Each run below is a few steps of one of 7 hidden systems, one row a step.
run 1, buza (11 x 20):
[[ 15 -16  11  47   3 -16 -37  15   5  -7 -27  -7   5 -36  20  -9  13  12
   18  17]
 [ -8 -30 -17 -26 -11 -20  48 -26 -18   3   1  -1  18 -16  -7  -5  -5  37
    9 -15]
 [ -1  39   0 -13  -9  20  30  11  10  26   4  20  -2  36 -16  -7  11 -34
  -35   9]
 [ 17  15   5  21  16  -1 -51  14   9 -32  -6   2   8 -19  29   3  33 -21
   13  28]
 [  2 -37  -2 -31   6 -39  13 -14 -22  -1   9 -16   9 -32   9  22 -21  18
   27 -31]
 [ -2  14  16  11 -12  11  47  28   3  47   5  17  -3  30 -26 -10 -25 -15
  -32 -18]
 [  7  20  -8  54  -8  11 -24  14  26 -33 -13   5  13  -1  17 -22  36  -3
    8  46]
 [  2 -31 -24 -56 -13 -37   2 -37 -10 -19   2 -22  -3 -33  22  20  11  21
   33  -4]
 [  8  16  25 -33   8  18  38  17 -18  56   4  22 -19  15 -17   8 -19 -30
  -38 -36]
 [  8  37  13  82  26  16 -31  29  20 -16 -15   8  33  -3  10 -16  16 -14
   -1  25]
 [-14 -43 -33 -24 -23 -62  -5 -29  -5 -31   9 -28  25 -25  13   8  -3  41
   43  13]]
run 2, Seval (11 x 20):
[[-12  10  11  17   9   4  22 -14   3  54 -45 -21  28 -19 -17 -19 -16  40
   -5  -9]
 [ -8 -10  -9  43 -32  -7 -20   4   2 -16  -3  18  22  34  13 -36  -7  25
   -1  35]
 [ 12  20 -20 -30 -18 -10   7   6 -11 -42  20  14 -14   6  23  13  29 -27
    7  25]
 [  4  -2   5 -39  25  -2  18  16   7  26 -10 -16 -13 -27 -30  21  22 -22
  -10  -1]
 [ -8 -21  16  51  25   1 -13  15  13  13  -5  -8  11 -18 -26  -5  -7   8
   -7 -16]
 [  1  15  -5  38 -14 -17   3  -2  -7 -22  14   4  17  12  30  -1 -27   1
   20 -12]
 [ 14  21   0 -38 -26   3  29  10  -3  11  -4   5  -9  16  24  -5 -10  -8
    7   9]
 [  7  -7   6  -9   8  33  -3   2  19  13 -23   2 -13 -10 -13 -15  33   1
  -14  14]
 [ -4  -5 -11  29  15 -20 -16 -19   2 -12  -4  -6  23 -21  -4   6  24   0
   -2   1]
 [ -7   6  -1   0 -13 -44  11  18 -24   7  19   4  16   3   0   7 -19  -6
   -1  -1]
 [ -2  13  13  -2  -5  24  10  40   1  -2   6   4 -28   9 -10  -9 -14  -2
    0  11]]
run 3, dif, 11 rows:
[[ 16 -19   1  17  -9   0   7 -27 -53  23 -32  37  -7  20   5  -6  10  -3
  -44  -9]
 [-27  25 -17  34 -18  31  -4 -22  23 -11   5  -5 -49  10 -34  -9  20  -4
  -24   1]
 [-15  -3  -2 -31   4  -4 -46 -22  46  -1  12 -22  13 -31   1  -6  25  19
   18   8]
 [ 17  -7  18 -36  31 -16 -12  -7 -16  19  18  29  43  -1  16  18   9 -29
  -20 -23]
 [ 18  19  17  61   1  14   1  21   4   7   0  17 -19  19  11   5 -12 -43
  -15 -23]
 [  9 -22  -8  29 -43  -5 -11 -20  32   4 -20 -16 -27 -17  26 -20   2  27
   23   0]
 [ -9 -31  -7 -54  -1   9  10 -47  -8  17   8  16  12   2  -8 -11  10  28
  -17 -21]
 [-19  43  12  14  44  43 -20  -3  -4  -6  10  12   7  23 -23   4  -3 -20
  -28 -10]
 [  8  26   5  34 -11 -29 -57   3  18   1 -18 -21  -6 -25  32   7   9 -13
   19  17]
 [ 22 -46   5 -33 -29 -38  13  -8  -7  37   5  24  -7 -23  13   2  24  -8
  -16 -21]
 [  0  -8   7  25  18  60  38   4  18  -2  17  29  -5  27 -30 -18   6 -12
  -29 -24]]
run 4, dif:
[[ -6 -12 -18 -66   0 -20 -36 -31 -14   2  -9  -5 -22  -9 -16  20  51 -15
  -28  28]
 [ -9 -10  10   9  44   3  -8  25  18  -1  43  12   2  -8 -51  26  25 -49
  -32 -21]
 [ 15  17   4  60  -4 -14  -5  15  56  -7  15  -6  37 -15  32  -6   1 -16
   31  -9]
 [ 31 -30   1 -33 -48 -25  10 -26   2  25  -2  15  12  16  63 -11 -21   8
   19 -18]
 [  0 -20  17  -5  15  57  16 -11 -38   3   1  28 -36  29 -15  -6 -26   8
  -30 -36]
 [-26  40  -9  56  22  30 -31 -25  11 -21 -36 -35 -15 -17 -18  -6   8  22
    8  14]
 [-12   5 -12 -47 -24 -63 -36 -30   6  37  -7 -17  22 -26   6   5  28   7
   -3  19]
 [  8  -9  26 -31  14  11  11  35 -14  23  46  57   2  11 -24   0  19 -38
  -48 -20]
 [ 22  17   3  76  13  45  -2  21  41 -44  -6  -3 -12   3  21  -5  12 -24
   23   6]
 [ 13 -44 -28 -20 -37 -47 -15 -56  20   6 -24 -39   7  -5  42  10 -10  18
   39  -3]
 [-22 -24  18 -42  15   8  21 -15 -42  38  37  39   5  20 -37   0 -29  10
  -47 -54]]
run 5, buza (11 x 20):
[[ 21  12  -2   3  14  -1  20  44 -34 -12 -25  18  -3  13  -9  10  28 -41
  -22  44]
 [ 34 -32 -13  23  17 -24   1 -15   7 -32   2   1  28  -9  32  26  27 -37
   17  -9]
 [  7 -16  11 -30 -18 -33  23  -1  29  38  41   9  23 -18  12   2  -9  -4
    8 -45]
 [  2  48  25   7 -15  11  28  62  11  22  10  15   0  -8   1 -25  -7   0
    1  14]
 [ 15  18 -21  29  -5 -19   9  11 -12 -34 -42 -26   1 -19  25   5  14   2
   33  44]
 [ 19 -41 -20 -29 -18 -42  28 -36 -20  25 -21  -3  -3  -9  10  19  14  -7
   -7 -14]
 [ 13  15  22  -2  10  20  27  15  12  38  19  46  20   1 -12 -13  30 -28
  -42 -21]
 [  1  41   2  19  21  -7 -16  27  25 -33  13  -5  49 -22  21  -4  22  -5
   30  29]
 [  3 -21 -13 -42 -23 -62  15   9 -28  -2   3 -25   0 -10  19  23 -31   6
   34   5]
 [ 24  -6  14  23 -18   7  52  30 -19  37 -11  28 -37  15 -10   1  -5 -33
  -35 -20]
 [ 17  13  -8  62  10  16  -5  -5  48 -18 -16   3  29 -22  13 -17  53  -9
    8  17]]
run 6, Nidis, 11 rows:
[[ 26 -45  28 -31  12  12 -23  -6  37  15  46  38  54  28  38 -12 -15 -14
    2 -39]
 [ 16  64  19  23  -6  -3   9  25  62  35   9 -28  -3 -14  27  12 -17 -43
   25 -28]
 [ 13  18 -15  -9 -15 -39  15   2 -19 -11 -50 -40   2 -56  34   4   9  34
   51  33]
 [ 31 -40   3 -58   5 -11  34  11 -44  21 -22  38  38  16  11  -7  19  -5
  -24  24]
 [ 13  19  -8   2   3  26  36  18  54  -2  35  23  -1  16 -23   4  53 -64
  -29   0]
 [ -7  11 -21  22  12 -17 -23 -24  28 -64  33 -22  18 -49  21  15  26  10
   50  -9]
 [ 19 -41  27 -44  37 -23 -10  11 -31  15  -3  -7  51   2  31  19 -58   8
   29 -24]
 [ 26  13  14   0 -13  25  60  55  48  50 -26 -15 -13  30  -7 -10 -17 -41
   -2  14]
 [  3  24 -39  25 -59 -15  31 -22  23 -37  -4   0  -7 -37  29 -26  60  28
   25  32]
 [ 13 -36   6 -71  13 -42 -31 -32 -48   0  34  45  45 -17  32  18  18   4
  -11 -24]
 [ 22  22  35 -17  62  34  -1  51  48  41   5  -9   1  12 -26  29  -1 -80
  -18 -17]]
run 7, zeraz, 11 rows:
[[-23  19 -23  -1  17  -7  53  -2   8   2 -13 -37   4 -26 -46  14  13   5
    3   4]
 [ -6 -31 -14  25 -28  -5 -24  -7  16 -11 -26 -24 -14  17   5 -18 -14  26
   18  32]
 [ 18 -13   9  -9 -13  18   0 -11 -26 -19  21  39 -14  24  36  -5 -13  -4
   -3 -23]
 [ -3  25   8 -28  16  19  16  -5  31  22  22   7   8 -14 -14   2  26 -18
  -16 -22]
 [ -5   3   8  18  23 -18 -39   7  13  18 -27 -30  10 -24  -7   8  -2   1
    6  10]
 [ -3  -7  -7  21  -3 -23  10  -2 -51 -10 -17   1   4  13   5   6 -29  11
    2   0]
 [-11   7 -15  -5 -18  22  39   0   6  -9  13  15  -8  26 -21 -18   8   6
  -15  10]
 [  3 -12   5 -10   5  21 -38   0  35 -16  13  -1 -15  -8   4  -5  23  -9
    5   9]
 [ 14 -12  10 -13  16 -23 -16 -13 -15   9   1  -4   3 -16  22  28 -10 -19
    8 -31]
 [ -5  17   1  15   0  -7  44   4  -3  36 -19 -11  11   1 -18   0 -16   3
  -10 -13]
 [-19  19  -2  26  -5  20 -14   8   5 -17 -13  -8  -6   4  -9 -25  -4  28
    5  30]]
run 8, momut (11 x 20):
[[-20 -70  -2  20 -17 -12 -14  27  16 -27  35   9  17  24 -19 -26 -28  35
   13  15]
 [ 10   6  -4 -23 -29  28  32  -2  57 -16  60  24   2  15  21 -14  11 -14
   14 -24]
 [ 13  49  -2 -21 -10 -42   5   7  43  34   2 -27  23 -18  24  19  13 -39
   16   1]
 [ -6   8  18  22  25 -36   6  50 -21  33 -12   3  55   3 -21  -3 -20  -4
  -15  22]
 [ -5  -4 -15  46   1  24  55  27 -12 -43  -1  16  11  17 -20 -21   3  16
    2  24]
 [  1 -20 -35  -1 -45 -23   4 -17  30 -44  20  -7 -10  -8  17  -6  30   6
   27  23]
 [ -3 -26   9 -44 -11 -43 -19  15  28  24  53   9  16  -5  -5  12   4 -23
   -6 -16]
 [  5  32  21  10  43  19  29  41  26  18  17  -3  24   0 -19  13 -12 -37
   -4 -23]
 [  6  35 -11  54   5 -11  16  11   2 -21 -34 -25  34  -3  24  -4 -15   8
   34  27]
 [-10 -35 -17   3 -50 -44   6  10 -25  -9  10  17  14  28   6 -23 -17  29
    2  32]
 [ -3 -24  -5 -25 -21  21  34  19  40   3  43  27 -21   8 -32 -15  33 -15
  -22   0]]
run 9, Nidis, 11 rows:
[[-16  12 -24   0 -16 -32 -35 -10   5  10 -41 -36 -31 -20 -25  12  42  -8
  -13  48]
 [ -5 -13   8  22  31  -2 -19  18 -57 -28  -4  37  35  -7 -13 -13  20  19
  -23  26]
 [-14   8  -7  -7  24  28  37  -4 -12 -15  31   8  -6  36 -31  19 -21 -25
  -19 -30]
 [-13 -25 -13  17 -14   7 -21  -5  45 -23  11 -36 -38   6 -13   4 -13   1
   22   0]
 [  1 -20  20  25 -14 -10 -27  -3 -13  11  -3  15  17 -13  25 -26 -27  44
   12 -13]
 [ -6  33  13 -23 -13  -1  18  -1 -15  51  -6   9  -6  13  -3  -3 -21  -5
  -24 -18]
 [ -9  26 -13   0 -13   6 -14   0  11  -3 -21 -15 -38  -7 -14   0  32 -12
  -11  33]
 [ -1 -16  -4  24  16  -4 -23 -17 -39 -33  -7  20  13 -11   5  -2  19  16
   -7   6]
 [-10 -14   7  -6  25   1  12   1 -15  12  17   6  10  22 -27  18 -26 -19
  -21 -28]
 [-16   7  -4  18  -6  16   0  19  40  -4   6 -27 -25   5 -25  -6 -10   0
    9  11]
 [ -5  -4  -2  17 -23  -3 -14 -17 -18 -20  -5   9   3  -7  27 -23 -10  42
   20   4]]
run 10, zeraz, 11 rows:
[[-25  -9 -19 -12  23 -10  25  10 -17 -17  -8 -38 -17   1 -49  25 -13  -2
    3  12]
 [  9 -35 -22   6 -12  21  18 -14  11 -17 -32 -21 -23  26   1  -4  -4   6
   11  19]
 [ 14  -5   1  10 -16  29 -11 -36  13 -10   9  18 -25  10  32  -7   1  -3
    1 -29]
 [ -8  15  17 -24   9   8 -18 -21  11  34  19   5   2 -14   0   3  -5   0
  -12 -40]
 [ -9  10  15  -2  33   0 -11   6  -6  32 -26 -13  26  -5 -19   0 -10   6
  -12   3]
 [-13   9 -14  33  14  -1  -4  -6 -29 -22 -24  -7   9  16 -12   2  -3   6
   -7  22]
 [-14 -14 -21  -1 -19   0   1 -16 -13 -24  15   9 -26  23 -15   3   5  -4
  -14   7]
 [  8 -34   8 -19   5  23   2   1  24   4  13   4 -21   4 -11   3   7 -13
   -7 -17]
 [ 10   3  12   8  28  15  -8  -8  20   8  -9 -18   5 -11  10  12  -9 -10
   15 -26]
 [-13  29  -3   7  -1 -13  -5 -21 -15  18 -19 -19   2   3   5   8 -25   6
    2  -9]
 [-13   5  -2  -2 -11  13   7  -4 -22  12 -18  11  -8  14 -17 -18  -1  20
  -24  16]]
run 11, momut (11 x 20):
[[  5  12  -9 -17 -11  -4  30   8 -18  -5  18  21   2  42   1  10  -4 -35
  -19   4]
 [ -2  16  -4  38  -9  -1   0  17  30   3  -7 -13 -25 -20 -19   0  25 -17
   -5  12]
 [  0 -21   3   2   9 -26  -7  -3  -2  -4   2  -3  35 -36  11  -5   1  32
   23  -4]
 [ -7 -12  -6 -30   2  -2  22   9 -14 -10  23   7  12  39 -10   8 -27 -13
   -3   1]
 [  3  24   1  28 -10  21  -2  18  38  -4   3  -1 -24   9  -4  -6  14 -26
   -4  10]
 [  9   2   2  14  -9 -31  -4  -9   5   9  -5   0  28 -41  29  -8  11  20
   20  -7]
 [-12 -19  -5 -34   4 -21  28  11 -24  11  12   2  22  26 -22   8 -25   0
  -10   3]
 [ -3  14  -2  23   8  39   5  22  32 -15   5   1 -18  20 -23  -9  16 -22
  -11  18]
 [ 11  10  -3  22 -12 -24 -16 -15   9 -15  -2   2  17 -42  40  -5  23  14
   27  -3]
 [ -8 -25  -2 -39  -8 -44  16  10 -31  17  18   0  14  15 -11  14 -31  -2
   -4  -7]
 [ -4   5   8  19  17  49  17  33  36   2   5  -1 -20  26 -37  -8   1 -24
  -17   8]]
run 12, keki:
[[ -1 -17   3 -10  51  32   7 -15   0  23 -57 -25  10 -21 -35   0  23  17
  -14   9]
 [-17 -13 -16  29 -14 -52 -11 -23  24  22   5 -20  50  11  -2  -1 -22   8
    7  -4]
 [ -4  20   1  16 -20 -18  -4  12 -27 -32  48  23 -26   7  15  13 -18 -18
    4 -23]
 [  3  11   2 -20  15  47  10  14  -8  -9 -19  -4 -47   8 -19   3  12 -12
  -11  15]
 [  0 -21   1 -14   8   0 -29 -19  19  22 -38 -22  21  -1   2 -11   3  20
    6  21]
 [ -1 -11   5  23  -1 -31 -12 -20 -12  10  17  11  27 -11  16   8 -14   3
    1 -36]
 [-13  26  -1  21  -7   3  25  17  -9  -2  20   7 -26   6 -22   8  -9 -19
  -15 -16]
 [-10  15  -6 -17  -8  19 -10  10   2 -13 -17 -14 -20  13  -8  -9   1   9
    5  39]
 [ 11 -25  -1 -16  12  -3 -24 -25 -11  -4 -20  -1  16  -3  19   3   8   8
    6   4]
 [  3 -15   7  25   7 -17   0  -7   2  20   7   5   7  -6  -7  12  -3 -16
  -14 -31]
 [-18  23   2  18 -12  -1   2  19  11   0  18  -7 -19  -1 -16  -2 -18   1
    2  -3]]
run 13, Seval, 11 rows:
[[ -2  -8  33 -11  14  -7 -71  15   1  39 -20   4  13 -20   4 -16   2  15
  -11  16]
 [ -4  11  -3  45  22   2 -13  -3 -65 -36 -20  15  -1   6  -1   7  -4   4
  -13  10]
 [-15  -2 -37  -6 -27 -16  46 -13  -4 -18   0 -30 -24  28 -17  18 -19  -4
   10   8]
 [  8 -50   8 -39  -7  13   7  16  40   3  24   4  -7  -1  -6  -9   4   4
   11  -3]
 [  5  13  21   4  34  22 -25 -10  12   2  24  25  23 -22   8  -1  22 -11
  -13 -31]
 [-13  44   4  21   0 -24 -23 -20 -19  26 -17 -13   5  -2   7  12 -20  -5
   -9 -14]
 [ -3 -15  -1   4 -24  -7   2  11 -33  -1 -27  -7 -23  13   5 -11 -31  26
    8  22]
 [  2 -21 -16 -14  -2  33  29  -4   2 -39   5  11  -8  15  -7 -12  16  10
    4  16]
 [ -3  -5 -11 -25   9  -5  -1 -20  38   4  24  -5  15  -4 -10  13  29 -24
   -7 -11]
 [ -3  -1  24   4  10 -25 -36  11  -5  33  11   7   6 -24  -3   8  -4  -8
  -14 -22]
 [-11  24  13  32   6   7  -9  13 -37  -8 -10   2 -12  -2   3  -4 -30  17
    3  -5]]
run 14, keki (11 x 20):
[[ 12  12  -4   5   6 -16 -21 -15 -41 -35  19  33  10  -2  32  17  17 -20
   -6  -8]
 [ 14  -8  -1  23  15  10  22  16   4   4 -24 -15 -38  -9 -24  20  17 -34
  -11  -3]
 [-15 -19   2  -9  -6 -13 -12  18  20   8  -4 -31   2  -4 -13  -6 -26  24
   22  17]
 [ -1  -7   4  -8   9  10  -9 -17 -16 -17  26  19  20  17  20  -2 -21   9
    5 -23]
 [  8  16  -1  13 -10  20  12 -14   9  15  -5  12 -19  14   1  -1  13 -22
  -22 -13]
 [ -6  15   3  -6 -14 -14 -15   8   4  18 -16 -13 -13 -22  -3  -6   8  13
    2  18]
 [ -8  -2   2  -2  23 -10  -4   1 -29 -12   1   2  24 -11  -3   6  -5  11
    4   0]
 [  0  -8 -11  24   3   2  15  -3   3 -10   2   0   2  21 -12   7  -1 -18
   -8  -1]
 [  0  -6  -2  -6 -23  -4 -12   4  16  -2   4  -8 -26   0   5  -1   0  -3
    8   6]
 [  0  -1  13 -24  17   7 -13  -1 -10   4   3   2   1 -13   5   3  -3   5
    3  -9]
 [ -1  10   5  18  14   8   6  -3   4  15  -9   1  17  10  -6  -3  -4  -6
  -11  -7]]

Which system made each of these runs?
run 15:
[[-11  32 -13 -58  -5   1  21   2  -2 -28   8 -33   5   8  22   9 -35  21
   51  16]
 [ 23 -38  15 -50  25  37   6   7  11  30 -21  12  13  40  -9  -6   2 -23
  -24  10]]

Seval
run 16:
[[ -9  32  28  12  31  17 -45  17  -6  -4  29  42  31 -13  -3 -16  25  -4
  -25  -2]
 [ 40  30  -1  16 -15 -11 -14  -3  15  -4 -16   1 -11 -14  52  13  33 -46
   12   4]]

dif
run 17, 2 rows:
[[ 16 -43 -21  11 -12  -9 -44 -44  27 -46   6 -13 -16 -12  35  11  23  -3
   30  -5]
 [-14 -13  16 -32 -11 -37 -30 -16  -2  34  49   7   6  12   2  18 -40 -11
  -12 -52]]

momut
run 18:
[[ -7  22   5  -1  23 -19 -12  39  33   9  13 -15  61  35  -6   5 -20 -30
    6  29]
 [ 40  -2  21  31  -2   1 -16  37 -11   7 -17  16 -36  15  26  15  -2 -57
  -12   0]]

Seval
run 19 (2 x 20):
[[ 13 -23  39  47   9 -29 -51  40  33  47 -10  -2  48  -5  17 -17 -28  -4
    5   2]
 [-12  15   1  55 -17   9  34 -10 -18 -33  26   7 -14 -27  17 -11 -37  43
   31 -49]]

keki
run 20 (2 x 20):
[[ 29  18  34 -10   4 -11 -42  35  18  34  -2  10  24   9  40  -2 -10 -37
    2   7]
 [  4   1  11  38  -9 -34   7  24 -42 -18   6  15   9 -41  26  -4 -14  29
   24 -11]]

buza
run 21 (2 x 20):
[[-32  23  14 -34  11  11 -53  29 -46 -24  33  51   9  -7 -29 -28  36  27
  -36  47]
 [  8  14 -29  38  49  26 -10 -47  21 -45 -34 -22  20 -18  -2  19  63 -20
    4  11]]

keki
run 22, 2 rows:
[[  3   6  -3   4 -17  -9   4  14 -37 -28  10  36   5 -18  15 -19  26  19
   -3  21]
 [ 10 -35 -13 -22  -9 -20  27   8  -7 -13  10  -2 -30 -12 -11  21  15 -19
    1  -2]]

momut
run 23, 2 rows:
[[ 13  11  -7  45 -23   6  15   5  35 -18  28   9   8  47  25   0 -25 -37
   11 -16]
 [  2 -10  -2   4 -33 -40   6   2   2  -1  20 -15 -28 -44  20  10 -12  13
   34 -28]]

Nidis
run 24 (2 x 20):
[[  0  10  -2 -41  39   4  -6 -15 -20  12 -39 -26   3 -16 -10  23   9  -3
   -1   7]
 [  8 -14 -11  23  17   7   7  17   5  -6 -28  -5  19  33 -15  -1   8 -22
  -10  36]]

Nidis
run 25, 2 rows:
[[ 20   9  16   3 -59 -29 -20  53   0  -7  23  15 -49 -10  42  -7  -9 -14
   21  15]
 [ 32 -60   5 -27   6  27  53   9  -9 -11 -17   5 -32 -35   4   0  17  16
   18 -15]]

dif
run 26 (2 x 20):
[[ -4  59  40  35   3 -15 -13  96 -22  29   3  11  -3  11 -11  -8 -38 -26
  -12  27]
 [ -5  -8 -14  47   1  47  13  -3 -33 -69 -45  -9 -16   0  10 -31 -13  64
   34  36]]

keki
run 27:
[[  6  46  -8 -35  17  20  33 -32 -53   7 -57  -9 -13 -27  11   9  20  16
   -4   6]
 [ -1  17  -3  14  41 -23 -18 -23 -28  32 -34   0  38   9 -16  24  18 -37
  -42   2]]

buza
run 28:
[[ 14  12   9 -48  19  38 -19   2  16   1 -12   5  17  26  16  -8  10 -11
    0  28]
 [  7  23  13   3  13 -11 -36 -12 -39 -16   5  10   5  -4  38  16 -20  -4
    9 -18]]

buza
run 29, 2 rows:
[[-14 -22   0 -40  17 -21  -9  17 -72 -28  36  44  22  21 -19   9  -4   0
  -29  16]
 [  5  -2  16   0  27  65  11  26  30 -15  31   6 -48  25 -30  12  -6 -44
  -15 -28]]

Nidis
run 30:
[[ 20 -10 -11 -43   2 -15  44  -4 -31  11 -13   8  21  23  11  15  -5 -19
   -6   5]
 [  8  18  -7  46 -10  22  23   5  39   7 -17   1  -7  -5 -13 -17  37 -15
  -13  11]]

zeraz
